Each row has a name. Each question is about the rows just above it. Places in a row count from 1.

[-14,  43, -71, -29,   0, -18, -66, -15, -43, -15,  16,   1,  -4,  55, -47,
 -15,  25, -66,   3, -18, -53, -50, -20,  41, -54,  48, -35,   1,   4,  49,
  11,   4,  23,  58,  -6, -29,  33, -13,  17, -17, -28,  35,   9,  -8,  11,
  10, -23, -15,  36,  -7] -> Rikud
[-40,  16, -75,  13,  29,   0, -42, -16,  -7, -38,  21,   0,  -4,  44, -71,
  12,  14, -34,  -2,  -4, -44, -39,  11,  21, -47,  75, -23,  58,  13,  28,
  53,  -6,  15,  62,  25,  -8,  25,  16,  21,   3, -49,  17,  12,  24,  27,
  73, -17, -23,  58,  25] -> bebe
[-43,  51, -72, -41, -41,  14, -41, -48,  18, -43,  26, -33, -48,  33, -60,
  26,  -4, -29,  16, -49, -42, -57, -29,  65, -39,  59, -44,  26,  23,  44,
  30,  29,  10,  19,  19, -28,  33, -28,   2,  -1, -37,  64,  26,  20,   5,
  62,  -3,   5,  26,  -7] -> nul
[-20,  60, -35, -11, -23,  20, -48, -10, -32,  53,  42,  27,  -7,  36, -43,
  -4,  26,  -9,  21,  -3, -37, -44, -36,  39, -72,  53,   3,  33,  20,  49,
  56, -14,  30,  46,  11, -27,   7,   7,  11,   6, -38,  46,  24,  33,  21,
  40, -37,  -8,  -9, -39] -> difu
[-13,  45, -80, -31, -45,  35, -41, -22,  15, -13, -13,  36, -23,  35, -56,
   6,   2, -18,  24,  -9, -38, -72, -20,  16, -20,  34, -64,  24,   7,  50,
  28,   5,  18,   3,   7,  -2,  23,  -9,   9,  19, -57,   2,   6, -36,  27,
  58, -27,  11,  14, -14] -> sezak
[  85,   -7,  -23,    5,   -2,   12,    5,   27,   13,  -17,  -51,  -18,
   30,   58,   14,   -5,    7,    1,  -31,   48,   63,  -12,  -12, -103,
    5,  -57,  -12,   36,   26,   67,   57,   47,  -59,  -25,    4,  -62,
  -15,   51,  -27,  -45,    9,  -32,   61,  -30,  -51,  -39,    5,  -10,
   27,   14] -> Foleg
[  54,  -17,  -27,  -18,    6,   35,   14,   12,  -13,  -16,  -48,   25,
    6,   22,   17,    2,   24,   -1,  -58,   29,   16,   32,  -40, -107,
   28,  -37,  -52,   26,  -10,   85,   62,  -32,  -50,   -6,   49,  -88,
   44,   35,  -61,   10,   19,  -51,   44,   11,   26,   13,    8,   57,
   11,   -3] -> suf
[-30,  33, -43, -27, -63,  12, -66,   8, -26,  -7,  12,   3, -12,  42,  -8,
   6,  52,  -7, -10, -42, -48, -66,  -9,  27, -53,  41, -24,  46, -27,  36,
  24,  -4, -10,  52, -16, -27,  41, -10,  16, -33, -38,   4,   1, -11,  31,
  53,  -8,  -2,  40, -11] -> Komik
[ 53,  46, -10,  37,  14,  14,   9,  10,   4,  -8, -44,  23,  28,  11,  -2,
  -9,  23, -19, -48,  40,  16,  41,   4, -33,  -8, -35, -48,  57,  10,  66,
  93,   5, -63,  -2,  -1, -80,  37,  36, -23, -30,  -1, -23,  85, -13,  10,
  -2,  20,  -2,  29,  -1] -> Zel
[ 62,   7, -15, -16,  42,  29,  -4,  20, -40, -18, -58,  47, -23,  30,   7,
 -13,  25, -28, -46,   1,  24,  21,  22, -78, -26, -16, -28,  70,  -9,  65,
  82,  27, -57, -32,  29, -74,  55,  50, -11, -37,  26, -63,  34, -11,   3,
 -12,  23,  63,  72,  20] -> Fil
[  40,    8,   21,   21,   36,   17,  -24,   25,  -21,   -3,  -39,   -5,
  -19,   13,  -13,  -22,  -28,   -4,  -33,   11,   52,   17,    3,  -94,
   -6,  -63,   -4,   88,   16,   15,   59,   15,  -66,  -17,   34, -111,
   36,   24,  -31,  -12,  -14,  -30,   66,  -20,  -16,  -37,   35,   46,
   34,    7] -> suma
[ -6,  10, -90, -28, -14, -25, -46, -14, -21, -32,   8,  62,   2,  55, -52,
  -5,  26, -36,  37, -49, -44, -30, -15,  31, -38,  42, -33,  37,  34,  61,
  -1,   5,   7,  49,  33,  -5,  52,   4,   3, -22,   4,  28,   5,  34,  -4,
  49,   7,  -4,  30, -22] -> nuna
Every place of [-10] in Komik: => 19 33 38
Every place of [-18] in Fil: => 10
Places of [16] in row bebe: => 2 38
Every place of [26] in nul: => 11 16 28 43 49
At which places does Komik hold [52]? => 17 34

